One vector is turned by the same rotation once a tick. Each row is the vector after some number of ticks, and that number follows the row.
The counts run from 0 to 748.
[ 32.9   4.8   8.4 -18.0  -4.5 -12.7 -10.3 -19.1  35.5  48.4 -17.8   3.8
   2.4 -14.9  31.7 -29.6 -30.9 -18.4 -22.5   6.7  -6.5 -19.4  15.5  42.5
   2.7   0.4   9.4 -25.3 -13.5   0.9 -34.4  -0.3 -26.7 -44.7  -4.7 -14.7
  -9.0  -2.0  14.1  -2.0 -14.0 -40.3 -15.1 -11.7  -5.1  -9.7  -4.7 -13.7
   9.8  -6.8  -6.7   9.3   8.6  37.3  11.3  -3.8  -0.4  32.6] : 447
[ 11.0 -14.1   9.0  -5.0 -13.8 -11.3 -15.2  -4.7  20.9  63.9 -20.3   5.0
  13.1  -9.7  34.6 -19.4 -18.4 -33.0 -31.5   4.3 -14.9   1.9  -9.2  23.5
  -2.8   9.7  10.5 -21.2 -23.7  -1.1 -37.2  10.0 -13.2 -37.4 -19.7 -20.8
  -2.5   2.0  20.3 -16.5  -8.3 -33.3 -30.3  -0.9  -4.1   6.3  12.1 -27.2
  -0.9  -2.5  10.1  -9.2  -2.3  26.8   6.3   6.1   0.3  32.7] : 468
[-10.2   9.1   6.4   5.0 -17.7 -20.5  26.2  -1.1   6.4  18.7   0.2  -0.5
   4.3 -12.2  29.3   6.9 -24.7 -46.2   7.6  11.6  14.5  26.0   5.0  34.0
  -1.3   2.2   3.3 -30.6 -18.0 -23.8 -20.2   8.0   6.1 -46.7  -4.0 -19.0
   5.0  16.6  35.7  14.5  -7.8 -23.4 -22.7  26.6  -0.4   7.3   6.7 -26.3
   4.7 -23.2  22.9  -9.1  -8.5  27.2  -0.2  17.6 -27.6  29.1] : 373
[ 26.2   0.5  14.0   1.4  16.5  -0.3  27.6   4.2   0.6  37.3  -4.5  -7.9
 -15.5  -9.5  20.6  -3.8 -14.8 -22.7 -14.6  21.6  42.2  21.7  -0.6  11.0
  21.4  -0.4   5.4 -22.9 -10.3   7.6 -23.3  11.4  -7.1 -45.8  24.6   3.5
  10.7   4.9  35.2  15.1  12.8 -37.9 -13.8  12.2 -10.1  12.6 -22.9  -4.4
  25.8 -23.4   9.5   6.3  10.1  28.6  13.9  15.1 -21.8  48.7] : 678
[ 18.8  25.1  32.5 -12.2  -1.9   3.3  15.3 -24.5  21.2  37.9   9.5 -29.4
  -4.3 -18.4  16.0  -0.6 -35.8 -11.8 -35.0  17.7  -0.6 -11.4 -13.1  24.2
  13.6  -0.9  -9.9 -20.8 -19.3  -3.0 -29.2  -6.7 -32.9 -25.5  -1.3  -6.2
  -3.5 -18.7   8.4 -18.7   3.2 -48.0 -19.0  29.8  18.8   5.4   0.0   0.3
  14.3 -30.0   4.4 -13.2  12.7  19.9  16.5  -7.4  -2.1  39.7] : 571
[ 14.9  -2.3   8.1  -1.6  -4.5   4.2  -6.9  -9.8   9.0  72.3 -28.2  -9.8
   5.8   0.9  33.4 -17.6 -27.2 -24.0 -26.2  30.3   7.6   5.3 -13.7   1.8
  -0.9  26.6   6.9 -22.3  -9.5  16.3 -30.1   4.9  -4.5 -35.7  -0.3 -13.2
  -7.6  14.3  25.2 -24.7   2.8 -40.5 -18.5   0.6 -11.3   2.5  -5.5 -11.6
  12.1  -9.0  24.5  -9.9   9.0  18.7  17.6   6.1 -19.8  30.9] : 466
[-30.0  -0.9   7.3 -15.5 -12.6 -15.7  15.0 -18.8  32.8  35.8  -3.5  -1.8
  -2.7 -25.7  17.4  -1.3 -36.3 -27.5  -1.9  23.3   7.0  14.5 -22.1   4.0
 -25.8  13.0   4.5 -22.0 -21.7   2.8 -26.1  -1.5  -3.6 -28.6  -2.8 -22.7
  -7.4  26.3  47.4   0.6   9.9 -41.8 -20.8  32.2  22.5  14.0   4.7 -19.4
  20.4 -15.0  20.1  -4.0  20.2  15.8  -3.7  19.3 -24.7  -0.1] : 238
[  1.2 -15.0   9.6  -0.4 -16.3  -6.6  -6.9  -2.6   5.0  61.4  -6.2  10.2
  10.5  -6.5  31.5   5.3  -5.0 -26.9 -26.8   3.3 -17.6  22.5 -21.2  -1.5
  -5.3  -6.3   4.1 -15.2 -14.2   0.4 -40.3   4.5 -16.7 -19.8 -16.9 -30.9
  -4.4  11.7  40.2   0.7   1.7 -31.2 -37.9  29.7   6.4  12.0   5.1 -29.8
  -2.3 -26.6   5.7  -5.0   7.2  25.1  13.2  25.1   4.8  26.6] : 490
[ 38.5  -1.0  11.4   2.4  -2.9   0.4   7.4  -1.9   8.9  63.3  -1.8   7.2
   2.9  -7.9  37.9  -4.2 -12.6 -15.6 -23.0   6.7  18.0  -6.9   7.1  13.5
   2.3 -13.5 -19.2 -23.5 -21.1  16.4 -18.9   9.3 -17.2 -27.9  -7.8 -19.0
   8.8 -10.6  35.7  12.4   1.4 -46.5 -21.0   0.9  -5.0  13.3  -3.7  -7.0
  -7.1 -20.6  19.8  -0.9 -13.0  30.2   8.3   5.0   8.8  50.9] : 671
[ 13.5  -1.5  10.0   3.0  -1.9  -0.7   9.6 -24.6  30.3  39.5   2.1  -9.3
  13.7 -15.2  30.8   1.5 -22.5 -34.4 -20.7  12.7  -2.6  -3.1  -5.9  30.3
 -19.2   9.8 -17.7 -36.4 -38.5   0.3 -28.8  -5.4 -10.1 -27.8 -16.8 -19.0
   1.1 -19.6  19.7 -19.1 -19.3 -47.9 -32.2  14.8  16.9  -3.8 -14.1   4.7
   0.3   0.6  28.4   5.3  -8.4  19.1   1.8  -0.4 -15.3  31.9] : 60
[-17.8  -4.8  10.9  -7.7   6.7  -2.5  14.3 -19.7  13.6  14.9 -11.2 -11.6
 -11.0 -27.0  19.5  -1.8 -28.0 -38.8 -11.2  26.9   9.9  13.4 -14.2  17.0
 -17.4  11.4  12.0 -26.4 -19.4  -8.3 -25.5  -5.6 -11.2 -30.4   3.4 -15.0
 -13.7  28.5  26.0  -5.1   3.1 -42.1 -10.9  31.3   7.5   9.1 -11.4 -15.7
  28.4 -20.5  23.2  14.7  22.0  14.1  10.5  26.5 -45.9   5.6] : 735
[ 12.4 -13.6  -0.4   0.4 -24.3  -6.0  12.7 -24.7  12.3  23.1  -2.4  -0.1
  29.9  -6.4  37.5  10.4 -21.0 -29.6 -19.2  36.6   4.7   4.8   7.1  25.0
 -11.8  -5.6 -10.7 -28.5 -12.4   5.4 -28.4  -8.9 -18.8 -10.4   0.2 -26.3
   4.3  -1.7  40.7  11.0 -27.4 -46.8 -42.0  13.6  10.7  -5.6   3.2  -7.1
   2.3  -4.5  11.4  17.4   3.8  39.9 -14.1  -8.9  -5.5  36.1] : 535
[ -3.5  24.4   4.2   6.1 -15.4 -13.6   5.2 -25.0   0.3  49.2  -3.7   2.1
 -19.4 -14.5  28.8  -7.7 -15.4 -12.4  -3.3   9.9  -7.0  19.7 -13.2  -4.0
  -4.6  14.5   4.0 -19.0   2.8   8.7 -19.3  -3.6  11.1 -65.9  12.0 -28.8
 -13.2  28.4  47.9  -3.8  18.2 -28.5 -18.4  23.8   9.1  -7.1  -0.2 -18.7
  15.6 -27.3  18.6  -4.4  12.4  13.0  21.1  23.0  -9.1  28.9] : 103
[ -6.5  15.5  17.1   3.1 -11.5 -10.4  23.7 -18.5  22.8  43.3  12.6 -13.2
  12.8  -8.9   9.6   2.7 -32.8 -23.4  -6.9  25.6   6.3  11.5 -27.3   6.2
   0.2  23.7 -12.9 -29.0 -27.3   3.9 -23.4  -0.5  -0.5 -37.3   0.9 -21.1
  11.2  -3.1  47.5 -15.8   3.0 -34.2 -19.6  31.9  22.2  22.5 -10.7  -0.5
  12.5 -12.6  24.8 -24.9   9.3  18.4  -4.4  10.4 -15.6  23.1] : 567
[ 23.0   3.7   8.9  -4.7 -27.9 -14.0   7.5 -23.1   8.7  25.5   1.0  -8.0
   3.7 -18.0  32.9  -1.3 -30.6  -3.9 -18.7  27.2  -2.5 -13.4  10.2  24.0
  12.8 -28.2   8.9 -23.3  -9.2  13.3 -23.8  -6.4 -25.1  -7.5  -1.4 -22.4
  13.0  10.4  29.5  30.3 -20.4 -53.2 -19.4   4.4   7.2   8.2  15.9   0.5
   3.6 -26.7  12.4  10.6   3.8  53.2   0.9  -2.9  14.8  37.2] : 526
[ 15.0  -9.7  19.3   0.6   6.0 -24.3   7.4  -1.7  12.8  28.5   9.9   1.4
  17.4 -19.8  37.7  -6.8 -10.3 -35.9 -16.2  10.6  16.4  -0.4  -8.2  29.5
  32.8 -23.0  20.6 -24.3 -33.5   1.8 -39.6   6.3 -12.3 -31.3   3.2  -1.7
  12.7 -13.8  31.2  10.9  -3.5 -24.1 -31.6  -4.7   8.9  24.2  -0.1  -9.9
  16.0 -14.8   1.8  12.9   9.4  42.1  -2.4  -2.4   2.1  38.3] : 177
[  2.7  17.4   6.0  -3.0 -27.0 -12.9   0.5 -20.8   6.4  46.2 -13.9   4.6
 -27.4 -16.6  17.0  -6.3 -21.3  -7.2   6.9  12.2  -0.5  16.2  10.6  13.1
  -5.6  15.6  14.1 -25.2  12.7   6.6 -19.1   4.9   2.6 -52.7  10.5 -27.6
 -11.1  37.3  43.9  15.3   4.5 -18.4  -2.6  24.6  -7.4  -5.3   4.1 -26.2
  20.3 -31.0  11.7  -7.3  13.0  22.4  23.8  31.8 -17.0  31.4] : 113
[ 28.0   5.6   6.7 -13.1 -14.2 -13.0  20.0 -10.4   0.5  49.2  20.4  22.7
   4.7   5.5  18.6   4.5  -9.5  -9.6 -15.5   0.3  -8.4  14.4  13.7  19.1
  22.6   6.4 -16.7 -25.3  -8.4   5.1 -21.0   8.0 -12.2 -42.1 -10.3 -36.1
   7.0  23.8  46.9  18.5   5.3 -49.4 -26.2  11.6   4.7  10.2 -11.6  -9.5
   0.4 -18.2   3.3 -10.5  -5.7  38.9   5.2  10.4  -0.4  38.2] : 693
[-10.2  20.2  21.4  10.2  10.3 -13.9  25.0 -18.0  15.9  14.5  15.1  -7.3
 -19.2 -19.5  25.4   0.9 -28.7 -38.1   3.9  11.4  11.0  37.8 -15.6  26.5
  10.0   0.4  23.1 -30.6 -19.6  -7.0 -32.0   8.3  -7.5 -26.0  -2.0 -22.0
   7.8  12.9  28.0  22.3   7.5 -17.6 -15.2  33.6  19.6  17.0  -0.8  -5.3
  15.9 -42.1  17.2   4.0  12.4  20.5  28.1  19.8 -31.7  19.0] : 394
[  7.3 -15.2   8.0  17.8 -34.8   2.8   0.7 -17.5  22.7  34.2   3.1  13.8
 -16.0 -25.3  15.7  -1.3 -11.8 -25.9   1.4  17.3  23.0  29.3 -23.1  18.8
   1.5  26.8  18.2 -20.5 -13.1   8.1 -32.4   3.6   3.6 -47.9   6.9 -11.7
  21.4   3.2  50.9   5.9  -8.7 -13.9 -29.3  20.4  14.3  14.6 -27.3  -3.7
  15.7 -12.0  11.1 -12.3  13.2  32.9  10.3  24.4 -10.9  36.6] : 305
[  8.1  22.5  -1.7 -18.4 -33.7 -10.1  -7.8 -32.5  15.1  50.9   7.0   2.4
 -21.3 -24.7  30.3  -2.0 -31.8   2.0 -13.8  -0.1 -11.1 -13.8   4.9  15.3
  -1.6 -12.3  -3.6 -16.0  -7.7  11.6 -29.5  -9.9 -12.7 -46.3  -5.3 -27.7
 -10.0   7.8  28.0   8.7  10.2 -39.3 -25.7   5.5   8.0  -3.0  23.1 -27.5
  -4.7 -15.9   6.5 -13.1  -4.4  19.8  14.5  -7.0  13.4  38.9] : 604
[ 29.3   7.5  16.7 -13.6 -10.1 -19.1  -7.9 -15.9  30.8  44.3 -16.4  -0.6
 -13.5 -19.1  26.1 -38.2 -38.0 -11.6 -21.7  17.2   3.5 -19.5   6.6  38.1
  11.3   1.1  27.5 -21.9 -17.1  13.8 -29.7   6.7 -15.9 -46.0  -2.4 -11.5
   1.0   3.4  17.7   0.5  -8.9 -38.2  -1.8 -19.4  -0.1   6.6   0.5  -6.2
   9.8  -7.5   1.1  -1.1   7.1  39.2  11.1  -6.4  -1.0  32.3] : 448
[  8.9  22.5  33.0   8.9  -0.5 -18.3  20.4 -13.5  32.2  16.4  18.2 -14.7
  -8.2 -23.6  13.0 -16.9 -30.1 -21.3 -20.6   6.8 -11.7   1.9 -27.5  34.0
   3.7   6.0  18.8 -26.8 -30.1  -2.6 -22.3   9.2 -18.9 -50.7  -3.6 -10.4
   5.0  -6.6  15.3  -7.2  -2.5 -34.1  -1.7  25.9  22.5  22.7 -15.2  12.5
  16.4 -32.1  16.2 -11.3  11.4  31.1  12.8  12.4 -11.9  22.3] : 64
[  7.8   1.6  12.8 -11.5 -20.2  -3.8  11.4  -3.6   9.0  26.8  17.0  13.7
 -17.7 -20.2  22.9   7.4 -22.3  -9.3 -20.9  -7.1  -7.9   6.1   2.7  14.0
  14.7 -27.6   5.2  -4.6  -9.2  -8.0 -25.0  11.1 -33.0 -22.8  -5.3 -15.9
   1.1  26.5  31.1  36.9   0.0 -50.7 -26.2  30.5   5.8   6.8  14.0 -15.5
   4.0 -40.8  -5.0   3.9  -0.4  44.4  13.7  18.0   9.6  29.5] : 6
[ 18.4   5.9  28.9  -1.9  -3.9 -22.3  23.4   9.2   5.6  41.2  -4.6  -3.9
   3.4  -5.4  14.1 -10.6 -22.5 -18.6   1.7  23.4  36.5   5.4  -4.7   8.1
  14.7  -7.8   8.3 -29.7 -19.2   9.6 -10.9  18.5  -2.4 -32.9   7.9 -18.3
  22.7   6.8  53.6  29.3  -2.5 -28.8  -1.1  11.3   4.1  32.8 -12.1 -13.9
  17.5 -26.0  15.9 -12.1   3.9  29.4  -8.7  25.1  -9.3  42.4] : 169
[ -0.3  24.1  -8.3   7.9 -19.1  -5.7  -2.8 -17.1  26.3  29.2   5.1  -7.0
 -23.1 -31.4  33.0 -21.2 -29.0  -7.7 -25.9  11.3 -14.2  14.8 -24.0  19.5
  -9.9   1.7  21.2 -10.4   3.6   8.5 -31.1  -3.3 -21.4 -43.9  10.7 -19.7
 -16.0  17.4  24.5   9.1  14.5 -24.9 -23.9  19.4  14.1  -9.6  21.4  -7.5
   6.9 -25.3   2.2  -0.9  25.3  46.7  24.8   5.8   5.1  20.7] : 617
[ -2.9   7.1   6.8   4.5 -11.0 -10.1  26.1   4.5  -5.7  16.4  -1.7 -25.6
 -10.8 -25.8  31.8 -10.4 -33.6 -36.8 -14.2  29.0  31.4   7.0  -3.8  24.2
  15.0 -12.6  20.0 -22.4 -14.2  -8.6 -19.5   4.4   5.1 -52.1  19.4  -0.4
  -5.0  16.8  18.2   6.3  -4.6 -36.8 -13.1   6.2  -8.2  22.4  12.2  -7.0
  18.3 -22.5  34.3   5.3   1.2  32.4   0.1   2.6 -27.0  38.7] : 360
[ 26.2 -18.5  17.7   8.5 -22.9  16.5 -11.9 -19.9  26.5  32.8   0.3   6.1
 -19.3 -29.5  28.1   0.2 -12.4 -26.8 -15.5  11.3   9.3   6.2  -1.5  42.0
   6.6  -1.6  14.6 -16.0  -9.7  -7.4 -40.7  -2.2 -30.2 -26.0   0.5   1.4
  15.7 -11.2  11.3   0.6 -21.9 -20.2 -40.0  14.0  -0.9  -5.1  -8.0 -12.4
   6.3 -18.7  -8.7   8.6  14.6  43.9  25.4   0.0   3.2  49.9] : 301
[  0.4   5.0  30.6  -2.0   8.6  -9.5  22.1 -13.5  36.6  19.0   5.3 -10.3
  -9.7 -24.7   7.8   2.2 -21.7 -34.4  -6.3   7.6  12.3   7.0  -2.9  35.6
  -4.8  13.1   2.8 -28.3 -23.2 -27.3 -24.9   4.7 -14.1 -49.3   4.5   1.7
   4.9  -5.9  16.2  -9.7 -12.2 -29.0 -10.5  36.5  10.1   4.2 -29.9 -14.0
  27.7 -15.7   3.7   4.0  21.8  16.6  12.5  24.9 -26.8  26.3] : 66
[ 19.8   5.6  17.7  -3.6  -8.6  -7.4   3.4 -19.6  37.8  40.0   8.9  -0.2
  13.5 -14.5  26.3   0.8 -30.6 -28.4 -19.8   4.8 -10.8 -14.1   3.6  41.2
 -11.6  -0.4 -12.2 -31.5 -39.1  -4.6 -28.0  -6.1 -22.6 -30.2 -22.8 -21.3
   8.6 -15.6  14.7 -11.0 -22.6 -47.9 -27.2  15.0  17.2   4.3  -4.9   0.7
  -5.8  -9.3  19.3  -4.1 -13.7  22.9   7.6  -0.6  -6.5  34.6] : 61
[ 20.0  13.2  15.6  11.8 -26.6  -7.2   3.8 -19.8  30.0  59.6  -5.6   5.3
  -7.9   0.1  22.4  -8.2 -26.8  -1.6  -9.0   9.9  -1.9  13.1   1.9   4.5
  -3.3  17.0  -5.2 -19.1   4.6  13.9 -27.2   5.7 -15.2 -34.1 -10.2 -19.3
  16.6   4.8  51.5  11.3 -13.2 -29.3 -26.8  27.1   1.5  -7.5   8.3  -1.4
  -6.5 -30.8  10.6 -19.3  -4.5  34.1  11.9   3.7  22.6  40.4] : 286
[  9.7  -7.4  16.4   5.2  -4.1  -2.5   3.0   8.0  19.3  24.5 -17.3  -5.0
  -4.3 -23.9  30.3 -13.8 -15.1 -42.6 -18.6  16.4  18.7  16.7 -12.5  38.5
 -17.0  -8.9  28.6 -22.7 -13.5 -11.2 -25.7   8.5 -28.2 -13.3   9.6 -13.7
  -3.5  -1.8  13.3  26.5 -19.1 -10.9 -15.2  22.7   7.4   7.1  -7.3 -26.9
  20.0 -32.1  -5.9  15.2  34.5  42.8  18.6  37.5 -19.1  28.1] : 144
[ 16.7  22.6  -7.6   1.2  13.5 -22.5   6.0 -23.1  32.2  46.4  -0.1   4.8
   5.9 -11.1  26.8 -19.1 -15.7 -10.9 -24.2  16.5 -19.0  12.0 -12.4   8.5
 -15.9  17.8  -5.3 -27.4 -14.2  17.1 -24.0  -0.9  -7.9 -41.7  10.3 -33.4
  -8.0   4.9  50.7   1.3   8.4 -36.0 -14.2  14.9  23.5 -10.9 -17.2  -0.8
  16.4  -9.7   2.3  19.2  21.0  29.1   7.4  11.3  -6.9  12.0] : 433
[  6.9  -3.2   5.6   1.3 -27.6 -10.3  14.7 -20.1  26.6  31.8   1.4   2.4
  33.3  -4.0  27.6  13.1 -25.0 -29.3 -15.2  31.5   1.1   6.9  -6.7  25.9
  -9.6  15.1  -7.2 -34.9 -18.3   8.9 -28.2  -6.6 -11.1 -17.4  -7.9 -25.1
   9.8  -6.5  43.7  -1.0 -32.2 -43.7 -34.1  13.3  15.0   5.2  -3.6  -0.6
   3.8  -2.8  18.8   4.1   4.5  34.9 -19.2  -1.3  -6.4  30.4] : 546
[ 20.2  -9.9  -1.0 -15.3 -27.6  19.7   9.2  -3.7   5.3  43.0  -6.5   3.7
  -4.8 -26.7  13.2  14.2  -2.8 -25.6 -16.3  17.0  27.8   1.8  -5.4  23.7
 -13.3   6.8 -22.9 -18.2 -11.9   2.2 -16.7 -14.2 -17.9 -37.2  17.6 -12.5
  -8.9  10.9  31.7   7.7  -7.2 -43.8 -23.1  18.1  -3.8   1.0 -29.8 -27.9
  24.0  -9.9   7.0   8.9  13.9  24.5   3.6  33.3 -24.9  39.1] : 329
[ 13.7   4.4  20.4   7.9  -2.3  -6.6  22.0  14.0  23.3  39.6 -10.9  -2.3
 -16.2 -17.4  13.7 -19.5 -29.8 -19.7  -3.6   7.0  34.3  12.1  -9.2  18.0
 -11.1   5.7  14.4 -20.2 -10.2   5.6  -6.2  26.0 -13.6 -32.0   6.7  -9.2
  16.6   3.3  45.5  33.9  -2.2 -22.6   4.8  23.9   1.1  20.8 -17.2  -8.3
  11.3 -36.5  15.9 -12.6  10.6  41.1   6.1  31.6  -9.2  26.6] : 655
[ 17.3 -16.5  -1.1   5.0   5.9  -3.5  11.5  -2.5  -0.4  53.9   7.0   6.9
   5.1  -9.8  30.6  12.0  -2.3 -41.3 -11.0   9.1  33.8  19.6   5.9  16.2
   8.2   0.6 -11.7 -28.1 -26.6   0.8 -29.3   6.5   1.2 -38.3  10.6 -13.3
  12.8  -2.8  43.4   4.4   0.3 -37.7 -38.1   0.6  -4.5  11.8 -23.9 -11.7
   7.0  -0.3  10.5  13.8  -3.5  25.8  -0.7  11.9 -14.2  45.8] : 680
[-15.9  14.3   0.9  -0.7 -22.1 -12.8   4.8 -22.4  31.4  22.4  13.0  -0.9
 -21.5 -44.2  29.0  -8.7 -26.3 -16.6 -10.6  -0.4 -10.3  13.4 -15.6  24.2
   1.8  -7.5  24.8  -7.5  -5.1 -14.5 -41.9  -2.8 -10.1 -59.6  10.8 -11.1
 -12.9  11.8  22.4   8.9  12.4 -13.9 -28.1  22.9  18.0  -4.7  14.8 -25.0
  13.1 -21.8  -8.5   3.2  26.6  35.7  17.3   8.9   2.3  22.0] : 607
[-11.4  -9.1  13.8   8.4 -16.3 -19.1  21.5 -16.5  31.9  -6.9  15.7   3.4
  -5.5 -29.5  18.0  -6.4 -24.0 -32.8   7.7  25.0  11.6  13.0  -5.9  41.8
  -7.0   6.5  22.2 -32.7 -27.6  -2.3 -26.2   7.6  -3.1 -37.5  -2.2 -13.1
  13.8   6.6  29.5  16.9 -29.0 -30.1 -18.3  17.0  19.5  15.7 -10.5   3.6
  15.1 -10.9  20.7  11.0   1.1  47.0  -4.7  12.2 -19.3  17.0] : 43
[  4.2  -3.1   2.7  -1.2 -13.7   9.4  23.7   6.9  -0.5  19.6  -0.1 -18.5
 -14.8 -35.2  15.5  -1.2 -14.4 -29.0 -27.1  24.3  28.2   2.5 -18.3  19.4
   2.7   0.0   6.5 -11.2 -18.5  -1.3 -15.3  -0.6  -2.1 -55.3  35.3  -5.0
 -13.9  19.4  27.0   0.0   1.8 -40.2 -11.2  16.7   2.7  15.8 -16.6 -12.6
  31.8 -15.8  12.5  11.9  25.5  40.6   2.4  31.0 -27.3  29.8] : 338
[  7.1  -3.0   9.9   2.6 -16.6  11.0  14.2  -2.9   8.7  24.6   5.5   0.4
 -16.3 -34.2   5.2  -3.2  -8.4 -22.9 -24.8  17.7  25.8  12.2 -29.5  16.1
  -0.5  10.1   6.8 -13.0 -14.6   5.4 -17.0  -3.9  -6.2 -49.9  27.1  -9.4
  -5.4  15.3  36.4   5.6   4.6 -34.7 -16.6  23.3  16.4  20.7 -31.1 -10.4
  29.5 -18.0   3.7   5.4  27.2  32.2   5.5  41.1 -22.3  31.7] : 327
